In the rows, 128 means zero.
Turns, then the turns between two rows, first turn first; the first pair answered
pime:
[110 153 141 118 142 127 144 148 131 135  86] => [105 154 131 127 137 146 146 140 132 140  88]
[179  98 111 142  71 117 138 109 124  93 155] => [183 100 113 137  78  95 123 122 132  85 150]
[156 105 102 153 148 144 139 123 130 120 119] => [165 109 108 147 141 141 141 115 115 118 130]
[130 131 141 142 105 168 139 103 112 144 119] => [149 134 165 120 102 136 141 110 104 142 143]
buza:
[155 117 112 127 121 126  61 116 143 129 159] => [149 149 154  94 159 110  90 140 114 152 158]
[129 127  96 116 151 116 131 148 111 140 123] => [138 118  94 124 134 102 140 143 117 121 118]
[134 154 184 112 135  98 150 138 106 136 133] => [140 114 135 159  78 110 120 103 143  97 136]
[105 111 146 124 153 120 180 154 122 115  69] => [108  86 100 158 116 147 142 121 151 100  68]
Fezap:
[117 144 145 116 133 117 106 130 144 132 142] => [118 150 147 113 144 115 128 140 131 137 128]
[163 110 107 134 116 138 130 116 111 138 133] => [154 109 104 130 117 133  95 117 130 136 138]
[ 99 154 175  96 118 110 130 120 129 142 157] => [103 158 179  98 131 114 147 124 115 139 149]
[102 132 127 129 135 113 103 146 162 120 119] => [101 136 129 126 153 115 137 153 148 125 102]
feb:
[110 103 136 143 134 123 104 110 183  90 121] => [105 105 142 142 125 121 107 108 181  89 135]
[133 144 119 110 163 110  82 153 144 160 131] => [144 136 110 114 154 100  73 150 143 152 139]
[105 125 126 128 128 154 104 131 141 131 120] => [109 119 119 130 123 153  98 134 139 124 121]
sibop:
[123 134 124 132 149 141 104 139 149 143 122] => [133 124 115 137 123 145  97 115 144 132 132]
[109 135 146 120 143 137 139 138 112 145 146] => [108 119 124 128 152 125 115 153 140 128 132]
[117 150 167 124 133 147 181 131 104 132 126] => [105 134 141 123 163 117 138 168 161 109  96]
[128 127 155 125 106 140 107 116 108 126 181] => [108 143 174 112 141 133 115 144 112 143 164]
Pairs:
(2 to 3 turns a pair)
[126 154 166  84 174 110 132 169 111 151 136] => [162 131 135 107 133 139  80 116  96 156 184] | sibop, sibop, buza
[160  94 114 120 129  95  90 120 130 110 159] => [143  87  90 140 130 129  81 109 150 110 140] | pime, pime
[154 141 141  97 187 114 145 155  84 159 132] => [185  89 103 134 121  84 146 140 113  89 121] | feb, buza
[117 103 101 161 136 108 106 158 176 106 101] => [122 144 161 146 126 148 185 126  89 150 127] | sibop, sibop
[108 127 124 117 161 113 132 155 152 125 102] => [102 132 126 130 153 129 155 149 145 129  93] | pime, buza
[125 137 124  98 180  97  69 167 166 147 121] => [109 142 156 100 184  82 146 183 153 131  90] | pime, buza
[131 140 158 111 136 102 179 139 113 123 113] => [115 142 136 136 122 152 186 113 106 140 105] | buza, sibop, feb
[129  99  91 153 125 129 133 133 156  81  85] => [133 149 141 108 192 148 143 151  97 151 106] | buza, sibop, buza
[145 137 119 138 110 129 104  86 120 137 169] => [135 125 104 142 129 113  84 106 151 126 157] | sibop, sibop, sibop
[126 125 129 162  62 135 125  84 132 109 151] => [104 127 137 157 100 127 186 118 140 102  94] | sibop, feb, buza
[ 96 105  73 169 151 159 149 135 154 123  60] => [110 126 115 169  87 191 169  76  96 144 118] | sibop, Fezap, sibop
[155 100  70 137 155 127 101 144 152 110 104] => [132 135 101 131 182 170 150 140 107 161 104] | pime, sibop, sibop
[122 140 140 111 157 123  93 136 140 146 125] => [128 152 152 109 145 135 115 120 114 155 136] | sibop, sibop, sibop
[162  99 102 146 105 135 135 106 106 105 141] => [112 145 167 114 146 129 166 129  97 142 128] | feb, sibop
